In the data rows, the value 128 means zero.
Here are some points, each followed by its number:
[124 130 139 121 117  96 119 122 124 145 133 137 123 127 143 131 127] 0
[114  83 129 139 166  86 151 132 123 117  90  93 186 137  78  87  95] 1
[143  74 193  94  84  63  53  96 132 161  47 157 176 147 149  91  91] 2
[ 85 137 103 154 134  94 160 112  66 182 158  83  93 162 164  98 158] 3
[151  96 157 115 109  94  82 108 119 151  90 150 145 131 136 107  97] 4
[141 149 149 145 100  95 126 123 133 159  93 146 144 123 127 103 124] 5
[122 124 132 128 129 120 138 142 138 139 133 133 122 139 127 132 138] 6
[100 100 130 130 125 159 129 132 117 135  69  95 138 190 105  49 139] 7
[124 171 120 140  88 156 131 146 118 158 114 114 135 147 136  98 180] 8
[  0 197   0 104 255 141 229  20 112  82 193  69  97 164 117 255 255] 9
[102 169 133 147 138 109 152 140 123 155  97  86 135 128 129 106 138] 10
[149 110 112  63  21  95 106 114  11 153 106 123 119 142 178  84 117] 11
[136 143 112 115 120 170 110 100 107 137 126 122  78 155 130 105 155] 12
[ 82 120 100  80 139 163 119  77 129 113 143  97 158 106 166 151 156] 13
[162 141 180  72 105 205  66 145 176  85  84  82 209  46  88 121  66] 14
[101 171 140 151 143 113 151 132 124 158  95  91 126 117 135 108 129] 15
[105 110 122 100 134 116 115 105 112 134 149 114 134 136 156 130 141] 16
[129  43 194 255 199   0 188 141 134 158 168 203  65 181 158 152  30] 17
[136 127 187 103 164 110 101 163 148 139 158  59 162  97  99 127 112] 18
[136 105 147 133 166 115 138 132 107 158 165 142  63 133 114 107  98] 19
[164  84 120 255  86   0 189  52  64 181  79 239 129 167 131  42   5] 20
[125  75 173  29 149 111  76 120 114 120 189 108 116  64 157 170  90] 21
[123 149 115 158 108 142 128 109 113 146 116 127 132 147 132  96 152] 22
[121 166  93  69 142 180 130 124 110 118 209  99  89  81 162 184 153] 23
[107 131 144 199  93  89 113 119 109 183  94 109 133 200 138  63 183] 24
[160 119 163  60 157 112 101 164 144 113 194 141  77  85 142 196  95] 25
[122 144 119 123  79  99 104 123 131 136 125 129 133 141 160 138 172] 26
[159 137 140  94 125 146  95 138 155 111 106 110 168  95 122 132 105] 27
[136 117 159 206 116  29 148 107  70 182  99 161  89 162 145  69  79] 28
[127 129 100 126 138 186 144 154 160 104 149 109 166 114 112 146 150] 29
[163 134 117 125  88 146  95  94  98 116  67 167 131 133 119  69  93] 30
[170 165 167 205   0  92  93 148 189 181  57 217 204 199 125 110 193] 31
[107  55 116 182  67  50 168 147 161 159  62 176 246 169 139  96 156] 32
[162 150 131  46 155 170  75 134 124  86 159  52 148  74  92 175 133] 33
[119 101 121 102 109 136 100  72  60 112 124  96 170 108 162  92 100] 34
[124 137 120 128 115 139 118 132 138 123  95 121 183 115 121 120 128] 35
[143 108 144 113 109 129 123 184 189 111 102 183 171 140 106 140 127] 36
[113 194 120  77 135 190 119 124 100 112 108  60 119  60 143 108 118] 37
[130  89 122 145 120 159 137 150 147 120 134 123 173 165 110  98 148] 38
New points follow, each followed by the numbers of its three nearest points above by angle, nearest first.
[108 183 103   0  78 185  77 130  68 151  62  64 117 121 124  39 185] 37 12 8
[124  93 105 117 169 149 161 151 100 130 186 111  82 136 137 116 106] 19 23 3
[131 113 155  95 136 151  91 152 143 121 138 129  90 145 125 158 139] 25 21 33
[107 112 131 103 143 134 115 117 113 133 168 103 103 151 155 141 157] 16 23 13
[117  62 130 178 106  95 129 108 122 143  82 142 184 175 135  57 134] 32 24 7
[ 68 143 111 202 181 131 105  61 153 136 145  21 175 201  22 150 255] 9 24 22
[129 127 115 169 100 100 176 185 162 138  99 158 159 132 117 119 136] 32 36 31
[116  94 130 154  94  98 146 145 148 131  98 151 198 151 124 109 144] 32 31 38
[122  56  17  39 167 171 253 161  89  39 255  89 107   0 185 255  47] 23 25 21
[169 142 130 213 131 134 185 174 177 121 139 177 186  66  74 156  61] 36 29 17
[148 165 158 200   0 103  98 155 184 163  34 230 211 183 137 120 195] 31 5 32
[130 104 145 157 144 100 156 147 148 137 143 151 128 126 119 128 101] 17 20 19
[173 132 159 160 108 114 135 205 180 128  99 172 126 157 100 128  96] 36 31 5
[146 119 163 108 131 120  95 126 140 135 138 163  99 130 125 139 103] 25 21 4
[113 131 135  90 208  17 131  91 115 112 185  59 104 135 114 255 184] 9 16 25
[154 131 113  78  70 165 118 157 133  91  36 147 124 124 123  93 107] 30 14 27
[113  95 125 132 132 156 130 141 122 128  70 106 140 176 108  56 131] 7 38 1
[130 157  94 219 124 190 204 168 111 168  34  96  78 206  47   0 116] 7 22 10
[115  94 147 163 168  91 152 146 149 147 149 158 128 123 125 137  81] 17 19 20
[ 73 136 118 121 163  93 131  76 180 105 143 111 158 142 125 209 227] 9 13 16
[ 72 132 114 139 159  89 138  68 178  90 143 109 159 147 119 235 234] 9 13 26
[145 113 151 185 155  42 177 168 134 138 165 144 126 119 137 172 102] 17 6 28
[ 58 160 120 148 197 139 140 100 139 128 142  56  94 165 110 154 228] 9 3 10
[157 101 154 115 107 116 116 180 168 129 102 162 141 158 100 120 121] 36 31 2
[141 102 149 183 156  33 177 157 137 145 161 155 143 117 166 177  71] 17 20 28
[147  96 138 113 152  95 161 180 119 127 194 160 127  88 123 163  84] 25 21 17
[ 99 127 117  96 135 153 123 111 132 129 132 111 152 126 147 137 152] 13 16 9
[115 122 138 159 123 103 119 121 114 157 123 122  97 168 136 106 154] 24 3 28
[159 150 103   0  95 255  38  76 118  53 166 118 150  55 147 150 122] 33 37 23
[120 111 136 117 146 111 127 137 113 138 151 116  91 135 140 131 125] 19 3 25
[152  79 104  95 130 188  82 103  81 106 127 107 121 116 129  81  80] 34 30 11
[119  89  84  73 154 149 199 131 107  81 200 124 108  68 162 188 100] 23 25 21
[142 111 175 153 162 132 113 159 162 127 127 122 138 136  94 115 107] 18 1 36
[182 137 155 168  80 102 161 239 201 115  87 215 188 156  84 151 116] 36 31 32
[114 198  64   7 133 209 122 137  75  84 255  37  40  52 193 234 161] 23 33 37
[121 102 124 152 117 143 137 135 140 125 134 122 153 149 119 114 146] 38 32 7
[ 64 123  88 182  95 121 188 142  84 174 161 113 120 183 164  72 199] 3 24 22
[124 125 130 121 108 134 109  95 113 134  94 137 139 125 148  96 122] 30 34 2
[133 127 155 113 145 124 109 141 146 130 137 101 133 114 122 134 117] 18 33 21
[133 158 129 128 103 140 103 113 129 124 130 131 144 112 165 149 143] 26 13 23
[132 126 151 126  66  25 109 124  87 186 132 169 129 123 182 128 131] 0 28 11
[ 98 153  93 116 170 166 131 114 141 110 103  98  89 166  88 138 189] 9 12 7
[ 78 146  93 133 126 105 131  59  43 163 101  70 104 152 189  74 155] 3 22 16
[ 27 139  72  79 234 157 126  23  98 113 187  31  77 163 138 186 245] 9 13 16
[255 182  79 130  88 147 169 136  77  66  44 228  92  47  43  98   0] 30 20 14
